In the data rows, the value 128 means zero.
Here are some points, one per row:
[132 118 135 166 166 180  95 159 108 166 150 113 114 147 147 171 111 172
 111 109 141 158 125 107 108 130 102 102  98 160 120 147  96 147 167 129
 132 162 102  91 139 169 142 151  83 123 168 185 185  73 114 110 110  93
 101 186 108 156 162]
[ 94 120 130  43 113 159  96 123 147 123 104 108  84 122 129 181  73 121
 194 128 179 138 169 116  88 134 189 153 166 152  39 149  95 157 169 157
  93 134 124 141  63 107  78 124 252 109 119 128 119 139 100 169 116 158
 101 186 163 168  87]
[147 111 151  58  76 113 114  80 123  98  86 100 114 122 101 153 120 150
  85 152 121 177 116  98 115 118 165 109  77 177 126 115 122 121 136 105
 207 171 157 245  68  92 102 121  66  60  94  66 131  90 137  85 104  78
  89 110  91  78 147]
[153 125 103  82 153 109 120 141 149 149 122 184 109 127 120 149 138 120
 113 102 138 147 136 130 128 176 140 137 105 133 119 121  96 112 140 161
 152 129 163  80 160 162 152 115 173 169 166   8 150 106 148  80 142 162
 179 143 133  92 171]
[173  88 155  92 153 154 152 147 130 153 137 149  91 107 143 167  93 140
 152 138  66  99 142 161 119  91 119 144 124 121 127 129 156 142  75 135
 126  63  89 170 149 121 160 113 160 120 111 166 135 165 196 120 140  68
 138 140 128 147 163]
[ 96 157  60 108  89 114 179 110 124 117 177 128 143 126 140 104 112 164
 198 126  77 124  76 143 139 109  95 127 129 149  83 122 111 135  93 140
 154 133 152 108 121 155  98 116 110 142 133 138 146 121 159 136 102 177
 103  92 143 134 163]
[125 106 125  97 134 145 125 101 109 170 126  95 193 158 146  94 115 139
 136 171 148 113 134 172 136 145  97 140 133 128 115 163 150 124 162 118
 138 136  98 113 111 170 151 145 141  83 101 154 184 116  77 158  93 186
 176 144  80  77 167]
[159 122 119 112 111 105 154 141 119 137 126 138 135 139 168 114 138 128
 138  89 133 140 147 130 111 180 111 112 137  94 138 120 146 127 175 152
 106 123 172 110 128 154 135 176 158 120 150 106 170 147 203 186  26  36
 117  77  92 106  36]
[ 57  90 129 142 146 154 147 152 133 110  75 145 109 169 103 152 118  97
 118 131  99 117 137 113 149  85 122 142 132 114 136 107  94 150 103  72
 181 125 165 103 158 126 126 198 100 120 131 133 136 121 119 202 132 131
 156 138 131 135 129]
[125 104 166 187 142 117  98 129 111 137 156 102 185 116 113 165 115 157
 116  64  85 110 139 147 143 109 156 163 171 124 151 109 162 138 107 164
 130 149 135 167 156  96  98  73 134 101 172 102 175  98 129 162 129 149
 133  97 197 125 125]
[133  89 116 162  89 102 145  71 152 108 138  90 130 154 127 110 100  48
 146 164 128 155 133 137 107 114 156  93 100  99 165 134 111 107 103 126
 106 123 168 115 140 126 192 124 135 136 110 132 157  79 139 148 150 142
 138 159 166 133 120]
[132 112 102 115 148 142 142 158 121 130 111 131 106 139 151 120 133 107
 179 106 161 114 132 148 136 123  97 125 157 109 119 143 155 159 159 171
 164 157 147 116 178 207 164   7  57  53  53  95  51 110  79 104 119  96
 110 107 120 142  71]
[210 157 145 154 125 112 138 145 185  79 118 161 102 103  98 194 104 130
 137 202  70 127 120 132 125  86 109 142 134 167 117 120 219 157 168  91
  44 112 110  40  93  78 101 127  88 108  95  85 102  81 100 115 107 143
 118  94 100  89 116]
[ 81 127 133 151 123 143 109 110 176 129 125 137 118 131  96 128 130  90
 113 151 120 127 125 136 158  98 153 124 102 145 122 150 132 109 139 150
 137 130 165 140 174  96 151 121 159 179 136 173 190 229  41  50  68  91
  62  64  89  86  91]
[111 134 150 101  96 194 182 121 169 149 130 118 146  86 154 114 185 106
 103 147 122 124  93 132 182  77 161 141 100 105 126 150 158 129 119 125
 145 153 137 110 144  95 110 125 136 126 154 109 132 136 166 128 170 155
 126 203 116 174  77]
[106  74  84 142 148 130  75 152 174 168  91 169 148 149 155  88 119 160
 102 106 136 163 105 143 108  98 124 101 135  69  96 134 169  88 169 195
 125 171  64 154 103  92 151 134 148 190  83 103 119 109  97 163 101 130
 170 130  96 144 181]
[127 101 139 161 114 137 136 166 119 138 143 132 131 186 133  72 125 114
  83 123 113 104 125 147 108 144 115 149 132 153 139 141 147 126 187 143
 139  83 132 162 118 124 128 157 164 119 139  69 135 100 129  96 147 166
  98  94 139 215 151]
[165 148 175 146 147 106 147 152 132  87 166 170 112 202 162 146 154  98
 110 142 132 144 154 126 150 181 162 141 126 123 117 155 138 113  92 160
 192 138 143 124  89  98 168 118 112 138 143 155 120 138 145 134 115 175
 155 122 114 160 166]
[114 131 110 103 128 167 105 104  90 115 168 138 159 116 135 174 110 108
 127  84 111 109 130 123 139 187 147 106 108  86 141 146 189 110 151 133
 104 117 154 163  97 157 152 180  60 188 141 129 119 107  77 113 165 107
 163 106 129 162 157]
[ 82 108 155  84 103  90 124 156 119 111 157 125  89 121 122 103 183 180
 128 116 117 226 179 165 171 143 114 109 107 111 138 111  91 159 166 125
  18 160 148 149 161 103 169 114 119  71 171 165 101 181 128 169 225 150
 131  75 117 102 175]
[141 139 121 140 135  63 137 125  68  98 183 103 138  91  92 152 124 149
  88 196 166  87 133 105 138  95 113 146 132  75 124 143  91 178  92 110
 117 193  99 142 178 137  92 101 118 141 147  94 152 161 147 158 114 127
 132 104 129 178 134]
[143 154 116 156 128 104  96 146 159  79 131 126  97 127 129 139 130 146
 151 173 130 147 137 143 180 120  91 112 160 134 130 140 190 118 113  94
 192  44  42 159 118 141 131 104 143 113 201 136 132 187 151 160 167  77
 113 165 122 158 123]
[ 92 135 110 163 117  83 154  97 153  81  86 149 131 136 143 155 151 141
 179 152 135  56  68 100 110 165 120 142  94 155 139 113 105  86 150 123
  95 134 122 163 131 102 173 128 134 109 124 166 149 133 126  86 149 139
 193 149 155 150  92]
[139 131 112 127 168 113 122 141 122 165 129 141 139 135 120 144 128 128
 145 122 105 113 144 124  96 153 138 123 133 109 136 110 114 145 129 154
 145 158  93 154 125 172 138 170 108 181 118 135 148 114 172 140 210 189
  39  79  55  67  17]
[134 166 114 197 104 102 153 118 133 206 117  91  92 122 136 175 108  90
  93 110 139 113 102 120 145 139 131 137 154 156 121 138 112 120 119 132
 135 128 181 120 183 120  72 141 156 102  95 126 121 142 152 170 174 120
 110 164 105 115 171]
[129 178  49 157 138 153 185  88 125  94 124 114 133  99 124 138 126 103
 124  86 202 129 152 194  37 103 121 221  96  90 180 108 114 160 153 125
 118 116 140 151 115 112 119 136  97 111 190 148  71 176 163 121  99 154
 112 164 155  66 131]
[123 143 154 142 116 101 145 118 108 110 158 116 138 104 125 105 121 158
 125 143 131 108 128 120 144 100 128 146 156 121 126 130 131 149  92 155
 152 136 152 150 186 124 147 158 207 142 203 162  15  18  62  80  98  77
 117 111  77  90 101]
[189 174 170  80 155  71 165 142 149 115  60 118 149 142 137 110 106 123
 158  93 159 134 146 139 141 124 136 113 152  93 144 155 140 135 113 154
 123 104  97 104 150 131 110 169 109 123 125 166 175 139 143  82 159  85
 104 120 155 164 181]
[169  93 126  99 121 106 125 155  50 146  93 154 115 140 125 132 182 119
 140 154 187 150  40 131 136  87 103 119 153 119 115 103 145 133 118 147
 122 102 160 105  70 160 140 146 158 145 145 138 142 163 131  88 148 147
 129 138 158 100 142]
[106 171 182  86 127 123  86 109 117 165 157 161 160 110 106 152  96  78
 118 144 140 173  70  91 168 133 102 133  92 143 197 117 122 117 170  93
 184 169 139 102 160 107 145 139 149 153  88 157  89 137 196 101 127 164
 192 124 154 160 118]
[149 169 128 136 143  99 124 186 142 114 168  90 117 118 174  58 105 106
 122 120  51  92  79  51 102 119 169 142 147 125 133 153  91 149 177  86
 158 118  89 142 134 146 159 117 128 146 126 126 136 153  83 148 125 118
 129 151 190  76 149]
[211  95 109  84  83 146 118  93 129  95  62 108 127 159 119 137  91 177
  83 132 111 170 130 104  65 171 152 153  87 182 117  99 133  73 141  79
 130 121 128 149 157 151  60  70 141 193 142 205  86 153  81 189 145 139
 167 116 160 177  83]
[ 81 123 116 149 111 103 144  87  89 155 105 103 102 137 122 125 161 157
  87  79  90 185 130 118 144 209 144 149 103 112 156 126 128 253  65  98
 107  67  64  72  89  88 107 101 123 130  72 108 116 111  99  88  97 111
 130 131 117 124  98]
[123 150  99 145 159  92 102 135 173 152 128 128 147 144  71 114 175  86
 127 149  89 126 147 148 134 102 144  90 117 178 110 106 100 142 102 162
  69 137 114 195 128 188 119 171  70 141 124 144  90 144 124 141  80 119
 196 170 169 144 100]
[ 98 126 168 140  99 184  89 123 176 145 153 181 175 148 137  98  81  68
  99 137 183 108  79  93 146 146 182 166 112 127 116  20  74  78  68 105
  63  97  62  82  94 145 100  95  97  76 134 109 109 116 123 117 123  83
  93  85  93 110 138]
[130 110 106 112 191 152  84 145 113 153 138 141 166 161 163 120 139 137
 144 125 158 104 131 154 122 123 102  49 140 128 122 240  49  74  78  59
  95  70 129 115 120  35  77  93  92 109 128  99  76 112 128 111 118 123
 114 102 132  99  87]
[117 165 175 159 146 162 167 153 157 149 140 170 144  81  88 108 122 135
 117 146 182 124 130 145 139 148 101  98 100 133  99  83 129 159 149 127
 139 108 165 177 131 108 114  97 147 174  83 128 132 113 136 165 133 128
 110 189 166 117 128]
[114 153 155 154 124 157  78  88  84  93 102  99 106  84 140  97 146  95
 125 110  92  97 147 103 116  90 120 108 177 129 118 119 122 148 133 134
 127 104 151 135 133 127 113  79 103 138 175 148 162 105 167 132 128 180
 171 107  72 148 146]
[117  88  93 155 141 165  69 134 110  72 137 115 112 138 143  66 132 137
 153 132 142  94 162 148 150 133 111 138 120 115  97 148 159 124 133 139
 143 170 137  81 106 147  83 177 146 126  86 146 154 126 166  88 160  97
 159 131 153  81 143]
[104 151 148 126 136  93 178 161  69 132 160  78  81  81 102 133 173 154
 131  94  89 154 194 141 152 102  98 148 137  92 169  96  73   0 118 107
 117 101  91  92  71 116  98 114 124 129  70 108 120 102  87 106  96 120
 118 140 113 130 103]
[136 111 107 135 103 138 127 118 145 174 118 138 181 104 127 132 174 151
 166 145  81 100 171 123  61 184 111  92 181  91 126  83 146 136 113 102
 140 171 160 120 111 150 130 144 132 124 150 111 105 165 108  88 126 131
 101 135 154 140 172]
[118 110 116 105 140 173 147 138 127  99 125 114 118 130 153 129 152 147
 133  82 178 115 127 135 127 112  97  95 162 218 160 158 152 138  87  81
  90 200 104 108 122 164 162 156 161 154 102 124 158 130 131 137 115 120
 103 134 102 145 168]
[121 149 149 151 114 149 126  84 117 137 123 135 119  93  84  85 103 186
 109 132 168 110 140  68 131 115 156 127 122 159 136 153 145 102 108 183
 152  87 160  86 143 102 188 156 107  88 107 118 113 159 145 182 150 165
 109 130 166 141 121]
Along one direction, these points spread out more than along any other. Take the direction at right angles to it along which they spread out most. Then take the direction at right angles to both along which they spread out most. Go by this last direction. For each point below, how far along it does it lie, from 0 to 99? 50 is the average, and the first point above lies past it. One standard deviation of the points above along it is 16.
[130 110 106 112 191 152  84 145 113 153 138 141 166 161 163 120 139 137
 144 125 158 104 131 154 122 123 102  49 140 128 122 240  49  74  78  59
  95  70 129 115 120  35  77  93  92 109 128  99  76 112 128 111 118 123
 114 102 132  99  87] -> 58
[169  93 126  99 121 106 125 155  50 146  93 154 115 140 125 132 182 119
 140 154 187 150  40 131 136  87 103 119 153 119 115 103 145 133 118 147
 122 102 160 105  70 160 140 146 158 145 145 138 142 163 131  88 148 147
 129 138 158 100 142] -> 52
[ 92 135 110 163 117  83 154  97 153  81  86 149 131 136 143 155 151 141
 179 152 135  56  68 100 110 165 120 142  94 155 139 113 105  86 150 123
  95 134 122 163 131 102 173 128 134 109 124 166 149 133 126  86 149 139
 193 149 155 150  92] -> 55
[ 81 123 116 149 111 103 144  87  89 155 105 103 102 137 122 125 161 157
  87  79  90 185 130 118 144 209 144 149 103 112 156 126 128 253  65  98
 107  67  64  72  89  88 107 101 123 130  72 108 116 111  99  88  97 111
 130 131 117 124  98] -> 47
[210 157 145 154 125 112 138 145 185  79 118 161 102 103  98 194 104 130
 137 202  70 127 120 132 125  86 109 142 134 167 117 120 219 157 168  91
  44 112 110  40  93  78 101 127  88 108  95  85 102  81 100 115 107 143
 118  94 100  89 116] -> 58
[ 94 120 130  43 113 159  96 123 147 123 104 108  84 122 129 181  73 121
 194 128 179 138 169 116  88 134 189 153 166 152  39 149  95 157 169 157
  93 134 124 141  63 107  78 124 252 109 119 128 119 139 100 169 116 158
 101 186 163 168  87] -> 98
[211  95 109  84  83 146 118  93 129  95  62 108 127 159 119 137  91 177
  83 132 111 170 130 104  65 171 152 153  87 182 117  99 133  73 141  79
 130 121 128 149 157 151  60  70 141 193 142 205  86 153  81 189 145 139
 167 116 160 177  83] -> 92
[147 111 151  58  76 113 114  80 123  98  86 100 114 122 101 153 120 150
  85 152 121 177 116  98 115 118 165 109  77 177 126 115 122 121 136 105
 207 171 157 245  68  92 102 121  66  60  94  66 131  90 137  85 104  78
  89 110  91  78 147] -> 78
[134 166 114 197 104 102 153 118 133 206 117  91  92 122 136 175 108  90
  93 110 139 113 102 120 145 139 131 137 154 156 121 138 112 120 119 132
 135 128 181 120 183 120  72 141 156 102  95 126 121 142 152 170 174 120
 110 164 105 115 171] -> 37
[ 96 157  60 108  89 114 179 110 124 117 177 128 143 126 140 104 112 164
 198 126  77 124  76 143 139 109  95 127 129 149  83 122 111 135  93 140
 154 133 152 108 121 155  98 116 110 142 133 138 146 121 159 136 102 177
 103  92 143 134 163] -> 38
[159 122 119 112 111 105 154 141 119 137 126 138 135 139 168 114 138 128
 138  89 133 140 147 130 111 180 111 112 137  94 138 120 146 127 175 152
 106 123 172 110 128 154 135 176 158 120 150 106 170 147 203 186  26  36
 117  77  92 106  36] -> 49
[165 148 175 146 147 106 147 152 132  87 166 170 112 202 162 146 154  98
 110 142 132 144 154 126 150 181 162 141 126 123 117 155 138 113  92 160
 192 138 143 124  89  98 168 118 112 138 143 155 120 138 145 134 115 175
 155 122 114 160 166] -> 44
[104 151 148 126 136  93 178 161  69 132 160  78  81  81 102 133 173 154
 131  94  89 154 194 141 152 102  98 148 137  92 169  96  73   0 118 107
 117 101  91  92  71 116  98 114 124 129  70 108 120 102  87 106  96 120
 118 140 113 130 103] -> 37
[114 131 110 103 128 167 105 104  90 115 168 138 159 116 135 174 110 108
 127  84 111 109 130 123 139 187 147 106 108  86 141 146 189 110 151 133
 104 117 154 163  97 157 152 180  60 188 141 129 119 107  77 113 165 107
 163 106 129 162 157] -> 57
[121 149 149 151 114 149 126  84 117 137 123 135 119  93  84  85 103 186
 109 132 168 110 140  68 131 115 156 127 122 159 136 153 145 102 108 183
 152  87 160  86 143 102 188 156 107  88 107 118 113 159 145 182 150 165
 109 130 166 141 121] -> 43
